D: several groups of rows, each row roughly a mix of its group's hidden directions; one row fits no group:
D (111 x 11):
[[  2  -3 -17  12  12 -23 -10   9   6  39  27]
 [  4  -5   4   7  -9  10 -18  36  30  17  21]
 [ 25   1 -27  18  21  12 -12  14  25  -1  19]
 [ -3  -2  15 -17 -34 -13  24 -14  -6 -27 -10]
 [-20  18 -24  18 -11 -33   6 -12 -12 -15 -12]
 [ 15 -38   6  -2  22  -4  17 -11 -21 -13 -18]
 [-13  -8 -17  -1   5  16   0  14  44   9  22]
 [ -7   6 -21  14  -6 -10  13 -20 -29  25 -26]
 [  1 -32  15 -19  -1  -1   8 -24 -31 -15  -5]
 [ 16  -2  -7  19  37  -6 -21  -5  -5  22  22]
 [ 22 -29  11  -8  13  11  -6  12  17  31  17]
 [-15   0 -20 -16 -15   7  -6  16  -2 -34 -31]
 [-25 -18 -25  -2 -16 -17   7 -28  11   2 -22]
 [ 24 -29  -7 -13  26  32  -8   5   1  12   3]
 [-12   5  -6   2 -24  19   5   6   2 -48   6]
 [ 16  -1  -4  21   8  32 -10  24  23  20  12]
 [-11   5 -38  16  -5  -3  -5  -6  25  30   6]
 [-15 -30  -1 -28  28   5   9 -19  18   7  -3]
 [-18  -1   8 -14  -6   2  -9   3  20 -48   6]
 [-32 -10  20 -24 -21  17   1  -5  -4 -19 -19]
 [ 25  -9 -10   0   4 -13  -8  -5   6  48  -9]
 [ -5  18 -13 -15  43  23 -16   3   6   3   9]
 [-30 -31  -8 -13  10 -15  -3   1  14  26  16]
 [  3 -22  38   4  -9  11 -10   2 -16  28  14]
 [-25  -2   8  -2  -9 -21  -6   7  21  40  12]
 [-23  21  -1  -8  -9  -6  28 -15  30  15  16]
 [-26 -18 -21 -10 -11   3  -5 -13  25 -32  -6]
 [ 13   0 -19   9  24 -21  -6  10 -17 -20 -33]
 [-10  28 -20  12 -14 -35  18   2  -5  13  11]
 [  3 -30  -2 -11  17   3   1  -2  31  31  16]
 [-13  24  -6  15  -1 -13 -10  24  35  20   8]
 [-13   5 -34  16  -9 -16   1   3  15  35 -12]
 [ -8  21  13  27 -19 -32  14   0 -16  18   1]
 [  2 -34  20 -22   2  29  -4   6   8 -16  16]
 [  6  10  -2  10  -7   7  30  -9 -42  13 -14]
 [ 15 -33  22   1 -20 -22  -8   2   9 -15  22]
 [-17 -19  30  -1 -14 -35  -7   7   1 -10  18]
 [  0  24  -8  -7  21  16 -14  14 -38 -16   8]
 [-12 -25  27  -8 -11 -10 -15  18   3  -9  33]
 [ 10 -22  33  10   8  -2  -4  -8 -11  31  22]
 [ 25   3  18  29 -22   1  -3  28 -15   0  14]
 [ 17 -28  28  11  -3   8 -16   2  -4  21  28]
 [-10 -16  13 -18  16  16 -13   7   7 -43   5]
 [ 13   8   2  14  -3 -34   9 -14  -8  37 -16]
 [ 17 -22  -2   1 -28  23   4  15  20 -22  17]
 [ -3 -32  21 -10   3 -33   0 -20 -21  -7   4]
 [ 19  14 -31  -3 -20  33  -9   7   5 -19  -2]
 [  4   9  -6 -15 -33  16  27  -7   8 -30  -8]
 [ 13   0   2  18 -17 -12  -8  34  14  25 -24]
 [-30   3   1 -10  24 -14  29 -21   0  19 -10]
 [ 14 -10 -24 -14  -4  -6 -16  -9 -10 -44   5]
 [-11 -14  -5   0 -24  24  -4  -8  25  10  36]
 [ -2 -10   6 -18   9  35 -17  22   6  12  29]
 [ 13 -27   0 -10 -26  23  13   9  11 -31  -5]
 [  5  11 -10  -2  27  13  10 -19 -36   3 -24]
 [-14   0  13  -8 -14 -12  13 -34 -29 -19 -15]
 [ -9  29   6  -6   5  -9  13 -21 -21 -19 -31]
 [-25 -20   9 -20 -24 -20 -26   1   0 -14  14]
 [ 21  -6  -6 -13  29  37  -4  13  15   5  13]
 [ -1  26  32  14 -21 -17  -4   8 -17  18 -15]
 [ 22  10  -7   0  21   6   4  -4 -26  40 -13]
 [ 25   1  -8  20   5   5  -4  13  28 -24  29]
 [ -7  18  -5   8 -27   5  -4   6 -12 -45  -6]
 [ -8 -40 -10  -9   0  -6   1 -14  34  18   4]
 [  3  26 -21  16   8 -28  13 -24 -12  14 -13]
 [  7   9   1  10 -13  15 -45  27  -8   5   6]
 [-13 -41   9 -18  13  -6   2 -12   6  -3  30]
 [ 17 -29 -12   4  31  13 -27   3 -18  -3   6]
 [  4  38   2  16 -20   8   9  20   9  -4  28]
 [ -4 -13  25  -1   7 -40  16 -23 -15   6   0]
 [  4 -40  -2   4  -5   6 -26  13  21 -21   8]
 [ -4 -28 -17  16  -3 -27   3  -4  28  12  22]
 [ 36   3   3   3  21  -5   0   9 -22  27 -21]
 [  9   6  -9  -3  -4  10 -39   7 -35 -18 -10]
 [-33 -25   7 -24   4  12  -2  -5  13 -17  23]
 [-17   1 -52  14  -8   5   4 -10   3  10  -2]
 [-21 -27  -1 -18   8  17  -2  -5  12 -23  31]
 [ -9   8  18  -8  10  21  21   1 -31 -32  -2]
 [  5 -22  -4 -18  15  40  -1  -1  -5 -24  17]
 [-23  13   8   7  16 -38  16   2   7  18 -20]
 [ 11  17  12  22 -16 -15 -21  26  19   0  23]
 [ -5  20  -7  24 -17 -39   2   4   6  19 -17]
 [-14  14  -9  10  -9 -12  34 -20 -19  26 -11]
 [ -3  -1  -1  -9 -33  18 -10   7  28  -6  32]
 [  4  10  19  -4  21   3  26  -7 -38  17  -9]
 [-16  22  -9  18  -9 -31  -4   5  27  18  15]
 [-19  30   4  12 -14 -18 -18  28  13  13 -10]
 [  5  11  23  -9   3 -17   6  -6 -30   9 -37]
 [ 12  42 -11  22 -12   2  -9  20  -6  12 -15]
 [-14  -3   5  28 -23 -30  -9  11  24   2  18]
 [ -4  13  -6   2 -48 -10  24  -9  11 -11  -1]
 [ 17 -11 -16  11 -27  24  -6  10 -15 -31  -9]
 [ -8  -4 -29 -21  -8  18  16  -3  13 -35 -10]
 [ 15 -27  15  16  17   5  11   8 -25  30   6]
 [ 17 -30   8  -7  19 -10  -1  -5   1  32  27]
 [-16 -16 -14  -6 -21   5  -9  -1  31 -35   4]
 [ 10  21  -5   5  31 -17   3   8  27  29  -3]
 [ 11  15  24  28  -2  -8   0  26  -4  17  27]
 [-22 -13  -8   1 -17 -19  16 -36  -7 -24  -2]
 [ -6 -26  15 -13   1   3  39 -16  -9  -8 -22]
 [  7  18  18  -4 -24  25 -14  10 -36   3  -3]
 [ 32  38   2  10  22   1  -2   8 -18   8  -7]
 [ -7  36 -14   3  -7 -18  21  -4  33   0   7]
 [  5 -32  -2 -20  -8   1  19 -15  -8 -35  -9]
 [-31  29  -7  18  14 -24  -1  -9 -16  13  -8]
 [ -9   5   2   8 -27  -5  13 -19  39  22  -8]
 [ 20 -17  22 -20   9  32   0 -11 -17  -5  19]
 [-26  23 -18   2   7 -23   8  16  22  -2 -24]
 [ -2  24  -3  -8 -14  22  16  -3 -25 -36  -9]
 [-14   7  24  15  23  10  -5  24  -7 -19  29]
 [  3  31  -1   5   8  17 -14  25  27  -1  25]]

one row of each group, then the others: which group is each in?
[  0  -8  10  -8 -36  -7  13   1  32 -14  23] | E
[ -3  -5 -16   6 -34 -33  -7 -16   9   6 -24] | R
[-14  14 -17   0  -2  -1  -2  11  11  44 -24] | H

[-41   3 -19 -10   7 -19   9 -24 -15   0 -11] | H
[-33  19   7  22 -22 -22  16  -3  -5 -16   6] | R
[ -5  16 -36  29 -11 -20  -3  -7   3  12  20] | H
[-24 -25  -3   0 -22   1   2  -4  10 -41   7] | H
[-24  37 -15   7  18   1   3   9   9  23 -16] | E
[ -4 -15 -14   3  -5  -2 -28  28  34  -7  19] | E
[-22   0   4   4 -22 -20   3   1  41  -9  20] | R
[  6 -29   0  18  17  -2 -16  36  21   8  -4] | E
[16 39 -8 23 -2 21  1 17 13 18 -1] | E
[ 23 -14  11  -7  22 -12  -5   8 -38  22  -4] | H
[ 2  6  7  6 29 -4 -1  9 15 40 25] | R
